Each row is where one point has got to under a steady rotation. How many ticks took it there?
The counts run from 0 to 186.
[147 180 114  95 106 179 124 101  82 139 134 146 131 112 124 169 140 129
 186 123  85 147 146  98 122 183 134 119 143 124  98 152 127 132  99 191
 113 164 136 146 131 133 170 148 159 143 129 123 107 132 128  83 146 202
 102 124 151 133 102 123 165 139 114 122 162 142  98 138  94 146 120 101
 102 115 153 126  90 122 122  85 130 128]  58
[122 136 110  88 158 128 108  99 136 145 104 153 138  51 187 121 112 142
 117  97 140  89  58  91 121 104 116 135 134 130 136 168  92 168 137 149
 103 107 120 173 134 158 107 120 155 112 123 107  82  99 136 114 141 159
 113 161 198 119 143  88 104  76  97 149 158 130 118 125 101 119 106 127
 135 136 119 133 120 102 133  90 112 126]  176
[107 158 136 112 132 163 135 138  97 184 128 133 110 134  95  98 140 117
 146 115 101 112 157 106 150 190 159 114 178 135  82 131 140 140  85 180
 114 138 150 114  92 170 132 140  81 136 142 125  92 156 115 105 156 141
 160 126 133 106 115 137 154 168 112 130 159 155 131 131 120 161  81  98
  75 120 133 106 100 125 160 107 122  99]  112
[121 147 105  96 157 159 142  95 128 138 103 195 129  67 182 140 144 124
 109 151 117 126 119 144 133 158  93 147 136  78  81 104 135 126 100 163
  83 136 133 138  92 119 136 106 167 125 114 125  93  99 145  90 148 166
 114 145 167 109 126  98 150  95 106 129 170 101  94 174  82 127  96 151
  83 140 111 129 129 103 129 104 123 105]  145
[148 131 106  74 126 169 115 122  79 158 109 131  89  93 152 148 116 124
 157  86  97 108 101  80 118 124 125 133 136 103 100 164 110 135 101 150
 137 125 122 140 130 147 150 188 132 124 116 117  88  90 126 111 146 171
  92 143 168 126  81 166 128 143 136 143 188 139 148 113 103 122  94 100
 169 105  87 115  81  98 118  97 123 127]  180
[103 137 130  93 100 156  93 118 104 131 141 134 104 130 171 175 139 144
 191 106 127 112  83  94  96 166 145 101 125 130 139 169 108 139 108 126
 111 142 113 206 123 162 131 129 134 141 139 159  76  89 105 102 126 170
 115 122 183 157 119 133 145 115 126 103 164 136 143 170 100 108 145  84
  90 135 133 110 109 130 121  94 142 115]  185
[130 153 120 120  93 157 127 106  55 121 120 141  72 134 152 183 140 125
 157  67  91  89 113  95  96 179 160 100 150 104 107 152 124 107 123 116
 127 139 134 156 111 155 139 157 110 154 124 148  82 104 110 104 164 157
 104 129 182 141  93 133 116 165 125 143 170 127 115 140 102 124 101  94
 119 112 135 127 104 116 112 128 143 121]  95
[ 93 148 131 106 137 159 109  61  93 112 104 119 112 104 169 144 155 115
 134 131 130  75 155 111 118 187 138 127 134 116 111 134 106 114 120 149
  77 105 189 132 126 118 114 157 126 178 147  95 119 134 103  91 152 162
 141 109 147 108 125 112 106 130 132 152 156 149 137 176  77 134  99  88
 157 168  88 183 128 139 162 145 121 152]  134
[122 141 148  76 139 131  95 129  82 164 120 116  85  62 167 147 115 164
 128 120 122 149 108  67 104 126 153 109 125 152 123 171  78 136 136 148
  92 113 123 173 155 194 133 157 124 117 161 114 109  96 107  95 165 173
 132 137 190 139 131 108 119 103 129 142 157 161 141 118 111 130 152 107
 147 127 114 123 108 126 105  99 127 113]  178
[102 166 131  96 154 156 122  86 131 150  67 143 120  72 136  92 131 144
 106  99 129 103 144  87 103 109 127 112 129 134 118 156 101 163 137 158
 110 114 148 161 147 135 118 107 122 127 159 106 131 132 110  90 144 164
 164 124 176 123 143 101  87 119  75 127 105 195 124 150  88 120  94 116
 163 105 112 153 150 115 155  84 108 145]  170
[ 69 134 149  81 163 171 132  83  86 175 130 139 124  93 140 114 142 151
 111 165 104 152 148 114 108 165 152 118 146 142 102 131 107 120 128 159
  67 100 165 129  98 155 128 164 126 157 158 106 130 131 134  95 157 180
 157 156 173 128 160 141 138 142 128 146 168 144 142 136 112 142 125 120
 139 147  84 135 113 119 138 106 115 121]  141
[ 92 101 146 112 158 145  78 134 122 141 132 116  79 105 160 144 109 121
 137 142 102  81 100 105 158 160 151 133 129 145  98 165 126 140  97 138
  82  96 144 142 127 153 115 124  88 148 140 138 129  92  85 123 153 172
 154  91 132 107 117  81 129 114 134 141 141 200 190 180  88 108 117  81
 116 155 129 110 118 129 129 143 118 112]  130
[ 91 154 121  96 130 137 138 109 144 162 106 144 125 122 174  94 137 143
 110 113 131 114 138 160 120 187 114 113 139 105  92  99 127 123 157 165
 108 132 126 165 138 132  96 110  95 148 162 130  81 122 125  80 142 120
 165 145 152 136 145 115 138 142  81 107 129 116 108 200  92 159  76 128
  58 151 114 105 103 119 162  84 139  82]  109
[ 98 153 147  92 128 143 103 132  69 149 102 127 129 104 151 145 120 156
 129  82 131 125 120  57 128 146 155 105 129 167 134 178  67 152 125 126
  81 127 135 182 129 159 109 123 110 146 151  80  87 117 103 107 180 147
 132 135 191 123 107  80 114 132 125 169 180 122  89  95 122 156 118  98
 119 125 117 162 100 130 138 128 131 121]  87
[166 158  84  80 140 170 104  75  94 138 116 131 116  96 136 107 128  95
 179  80  80 110 138  99 109 163 100 116 160 116 103 164 113 113 154 186
 159 146 144 130 133 100 154 162 149  99 119 136  93 110 153 104 139 122
 135 142 153 157 123 127 121 115  76 118 115 108  81 123 108 157  76 134
 161  94 117 134 103 118 130 110 112 130]  66
[ 87 146 144 116 147 171 113  71 105 129  87 138  94  96 171 130 137 113
 123 102 142  75 147 126  93 180 124 143 140  86 111 114 120 120 115 119
  96 111 186 155 127 107 103 142 126 173 146 119 113 109 100 111 132 173
 137 113 143 126 123 138  92 138 108 156 139 160 155 180  87 119  91  95
 163 135  66 154 127 125 149 133 137 140]  133
[136 159 120  81 128 128  74 157 146 171 121 101 110 112 156 117  70 146
 173  84 124 105  74  95 129 164 118 100 139 141 127 150 144 138 131 160
 165 143  98 180 147 112 102 130 123 109 149 142  64 104 126 132 121 153
 130 136 166 151 130 109 144 124  75  93  93 141 126 158 105 134  91 100
 120 109 102  75  81 145 127  95 124  81]  71
[102 171 159 106 155 176 124 126  92 163 133 138 129 103  76 103 133 116
 168 131  97 117 159  82 134 197 146 105 177 140 111 147 131 155 107 176
  88 123 161 124  89 143 114 131 119 147 140 128 115 151 116 121 149 190
 142 150 140 101 140 104 126 158  69 138 115 174 112 115 129 138  92  88
 127 100 120 141 113 175 144 135 108 106]  27
[ 96 108 129  63 140 191  73  79  97 128 145 116 126 114 137 123 153 105
 156 162  92 103 113 101 146 151 162 132 128 160 118 182 103 132  87 129
  99  92 152 109 114 149 124 137 118 131 106 140 120  92 113 106 151 170
 155  97 142 124 110 125 135 108 136 129 147 164 189 154  78 111 141  88
 169 140 111 121 121 121 146 127  83 138]  45
[135 131 110 101 179 167  95 104 104 165  80 139  83  61 147 100 121 102
 116  97 123  88 135  99 109 146 105 141 153  80 100 134 141 139  82 160
 117 123 149 105 142 126 135 168 119 119 141 102 104 106  93 102 156 173
 132 143 127  78 115 125  96 114 111 145 141 151 135 119 105 124  77 108
 173 128  77 122  95 121 119 137 105 132]  36
[ 90 112 143 128 131 148 118 126 100 135 135 126  58 108 156 158 107 117
 153 136 109  61  91 116 145 163 132 137 145 135  88 148 149 119 105 118
 102  96 141 156 116 138  97 126 108 169 131 149 116  91  87 128 140 205
 129 112 148 132 113 105 124 158 112 151 137 200 176 181  85 109 109  84
 128 121 128 107 120 126 130 150 131 103]  131
[127 148 109  98 147 153 133  81 133 144 100 192 107  66 184 137 142 129
 106 153 101 122 108 139 115 164 109 125 126  99  96 113 123 130 122 176
  69 123 141 149 137 137 143 112 172 135 120 110 100 120 129  62 158 167
 145 164 186 123 158  73 143  84 107 136 153 132  95 157  89 142 112 161
 101 172 121 138 129 131 118  97 127 108]  146
[102 109 120  72 168 146  93  92  93 141 162 125 125 136 158  93 114 107
 149 163  92 108  99 123 141 200 144 117 139 151 101 142 145 109 151 186
  94 107 136  98 105 158 120 186 102 154 115 136 101 130 135 114 148 112
 159 157 149 134 165  93 166 117 141 118 174 127 145 150 124 161 112 113
 115 186 116 108  93 137 139 132 100 105]  14
[ 72 148 139 110 155 165  85  74  83 134 124 128 149 126 144 135 161 100
 159 153 117  82 149 114 148 173 165 124 137 155 116 143 116 128 117 162
  84 114 173 140 106 116 103 139 129 181 120  81 117 142 124 105 165 160
 143 121 153 114 128  94 133 125 143 164 188 141 152 150  93 139 116  96
 141 160 100 176 115 142 155 160 107 169]  135
[124 143 128  59 135 149 111 133 109 136 160 115 128 148 146 118 157 118
 160 145  98 127 123 114 148 214 142 115 138 177  96 151 144 111 110 158
  87 144 139 132 102 124 120 124 104 144 113 130  76 101 153 106 161  93
 128 113 137 134  91  96 171 135 117 138 163  92 105 171 106 166 110  95
  49 127 120 110  93 134 137 136  90 102]  106
[ 89 168 158 105 144 150 127  98 107 174 123 151 125 104  99  87 111 145
 136 146 100 114 152  99 125 187 144  96 160 163 105 134 129 151 151 190
  71 110 162 111 102 143 104 113 118 149 153 144 127 156 111  93 145 169
 168 144 172 126 155  89 119 127  66 134  92 190 115 148 101 153  96 104
 138 131 129 145 140 154 137 115 100 100]  26
[ 92 140 125  94 127 139 142  74 122 127  94 156 127  86 199 116 120 119
 105 125 124  98 107 139 146 149 116 138 130 136  84 123 111 106 165 149
  98  95 144 158 113 138  73 139 152 169 143 117 115 111 127 131 153 187
 136 169 187 134 147 103 130 126  89 156 157 136 143 174 117 122  85 124
 138 134 114 121 145 100 146  88 109 117]  139
[ 95 133 125  69 145 139  93 103 120 160 100 148 116  75 185 126 113 168
 107 113 132 127  94  84 105 102 139 120 134 138 141 170  71 157 139 134
  89  99 121 174 131 180 127 134 114 104 147 105  98 104 123 101 149 162
 146 159 203 139 153 104 113  79 126 134 164 147 140 109 114 106 131 129
 137 136  96 118 123 114 127  88 122 119]  177
[145 120  80  58 146 174 110  97 108 128  94 155  98  90 184 125 146 122
 118 115 111  81 101  97 102 131 108 132 104 106 114 179  97 140 100 139
 107 123 142 130 157 123 159 143 141 103 103 121  77  87 124  63 167 116
 130 118 158 134  99 107 113  80 155 134 172 117 118 149  71 133 120 130
 130 152 103 150 102  88 127 121 122 144]  182
[130 160 115 118 122 163 138 110 122 134  85 167 100 108 122 109 137  82
 119 100  98  87 154 127 154 173 117 140 144 121  59 156 147 141 114 173
 111 132 136 111 105 129 119 102 103 125 116 134  84 132 129 108 138 131
 153  99 135  92  89 112 123 143  54 140 124 149  88 165  95 149  59 133
  94  88 153 113 123 123 160 122 103  94]  114
[ 84 132 148 132 129 147 119 137  82 163 109 162  86 117 169 180 116 148
 149 101 121 105 120 101 137 182 163 112 146 123 107 147 111 142 104 141
  78 122 110 179 121 203 123 125 123 156 150 106  95 132  90 107 156 187
 119 128 179 131 121 109 132 144 136 150 196 167 133 140 122 119 113 102
  82 163 149 105 100 131 132  98 145  86]  3
[129 130 118  31 110 169 128 111 139 147 122 146 134  86 165 132 123 130
 124 148  93 132 101 143 149 134 120 146 115 136  69 155 116 116  99 154
 113 115 104 143 125 128 141 154 146 126 133 123 106  84 151 110 143 186
 125 124 148 128 101 155 164 131 108 127 188 137 153 175  83 123  94 127
 112 104 114  85 109  80 129  74  81 115]  53
[140 124 111  91 183 165  89 112 108 156  95 142  90  66 143  92 118 118
 116 125 113  86 124  96 114 144 104 139 132 102 111 138 126 146  74 166
 116 135 165  80 149 126 150 154 120 108 114  93 105 105  96  91 164 168
 156 140 142 105 113  89  97  86 140 141 137 163 126 133  77 140 109 118
 163 164  99 145 112 125 114 151 118 140]  37
[108 116 136  92 178 125 111 103 107 154 103 145  95  75 154  84 107 120
  89 105  87  79 120  92 146 152 117 135 141 141  92 157 114 127 132 157
  81  91 144  95 131 146 115 131  86 110 114 133 113 118 118 112 162 100
 164 134 157 108 137  68  99  96 100 164 107 131 118 137 109 151  74 144
 146 145 116 124 122 132 123 158 105 109]  122
[118 136  94  87 158 175 116  63 116 139 130 175 121  89 118 106 135  98
 143 134  72  77 112 116 104 147 119 117 157  96 110 136 138 141 113 164
 122 131 162  98  94 133 141 130 143 106  70 172  97 121 147  87 155 122
 157 161 155 121 159  84 134  80  94 110 112 145 112 161  92 127 117 133
 141 135 115 144 117 124 137 128 118 139]  152
[116 139 137 139 123 134 114  94  84 103 141 151  86 122 174 167 133 102
 168 103  85 101 104  97 115 220 150 117 148 114  97 171 140  92 136 137
  72 122 124 191  79 150 116 134 149 171 106 167  93  77 133 135 138 157
 109 128 170 143 121  81 126 142  92 156 147 100 116 154 113 106 115 116
 110 128 142 103 117 142 119 139 139  94]  10
[123 134  97  53 190 147  74  99 134 171 147  97 133 107 135  60  98 115
 139 160  95 106  99 109 142 159 115 115 145 159 138 155 135 142 131 190
 128 106 153 102 142 121 118 152 120 108 117 121 112 115 152 103 139 129
 180 146 150 127 167  84 160  92 111 106 127 160 142 148 111 156  97 105
 131 147  90 120  97 132 131 121  92 133]  159
[127 157 106  67 151 158  76 104 124 187 103  91 115 125 155  79 101 137
 139  96 119  95 142 127  89 156 107 122 129 110 131 142 116 150 134 178
 167 136 148 129 179 108 127 156  75 101 159 109  84 121 116  80 135 129
 175 127 144 143 129 138 119 130 119 109 114 149 122 155  87 154  86 107
 141 138  78 119  75 125 141  97 121 131]  73
[ 86 109 111  67 160 190  66  55  94 149 137 117 130 114 144 110 139 120
 144 150 121  85 110 105 119 135 157 131 138 137 135 167  94 134  99 150
 124 104 168 116 110 154 127 165 113 134 136 124 110 128 105 102 144 164
 150 127 152 119 151 123 129 100 151 124 152 179 192 139  91 111 128  92
 180 147  75 147 118 134 146 122 113 155]  44
[104 156 137  92 134 143 125  98 100 145  70 164 141  59 168 101 137 140
  69  83 127  98 131  72 121 112 132 130 112 142 110 170  65 145 122 105
  76 107 138 165 119 119 104 102  94 120 131 111 103  96 128  96 166 113
 146 120 178 130 100 109  96 108  92 163 143 109  98 140 103 118  87 119
 134  86  86 153 132  99 157 112  98 126]  85
